[[117 126 135 119 146 127 121 118 128 124 132 124 119 117]
 [121 124 128 119 116 126 130 129 137 132 147 141 145 129]
 [119 134 124 129 123 126 112 119 116 133 113 118 140 131]
 [140 128 127 127 137 119 121 134 135 125 130 128 119 125]
 [127 123 136 132 111 114 129 127 134 112 129 117 138 132]
 [106 123 130 121 117 121 146 131 124 121 135 137 121 105]
 [148 137 122 143 138 111 125 119 131 128 135 125 139 125]
 [131 128 134 130 129 141 125 129 123 112 125 137 133 115]
 [129 134 109 136 122 139 139 122 124 130 132 117 118 137]
 [134 143 112 127 135 124 117 131 127 125 126 132 123 128]
 [137 129 129 126 114 130 130 146 123 133 123 136 134 136]
 [125 119 126 119 112 132 119 131 129 120 130 128 107 140]
 [109 135 134 124 120 132 138 116 121 132 130 133 141 146]]
Counting starts at 1.
Give the entry in row 2 and column 2.
124
Give the bottom-left entry.
109
The entry in row 1 and column 1 is 117
Give the entry in row 1 and column 3.
135
The bottom-right entry is 146
Give the entry at row 1, column 2.
126
Give the top-right entry.
117
Give the maximum.
148
Give the entry in row 2 and column 1.
121
Give the entry just right of the largest entry.
137
The entry at row 2, column 3 is 128
Give the minimum.
105
Give the entry at row 3, column 3.
124
The entry just left of the smallest entry: 121
The entry directly below the smallest entry: 125
The entry in row 3 and column 1 -> 119

[[122 129 142 139 127 130 127 136 133 112 129 128]
 [111 127 131 118 124 132 127 152 112 126 117 126]]
Indices start at 1.
The entry in the bottom-right corner: 126
What is the entry in row 1 and column 1?
Answer: 122
What is the top entry of the column that holds the largest entry?
Answer: 136
The maximum: 152
The entry at row 1, column 3 -> 142
What is the entry just right of the largest entry?
Answer: 112
The minimum -> 111
What is the entry just left of 128?
Answer: 129

Questions about the grid below. Rows and columns are numbered from 1.
1) Find the top-right entry.
2) Find the entry directly above the largest entry.
3) Find the entry at row 2, column 3.
4) Find the entry just left of 131.
5) Find the entry in the bottom-left corner.
6) Find the entry at row 2, column 1.
7) Find the entry directly above 124.
8) Find the entry in row 1 and column 1.
[[136 117 125 128 119 135 136]
 [129 133 132 128 116 125 134]
 [122 127 122 128 138 117 128]
 [139 126 135 132 127 136 122]
 [125 134 135 130 124 132 130]
 [153 135 130 120 132 123 131]]
1) 136
2) 125
3) 132
4) 123
5) 153
6) 129
7) 127
8) 136
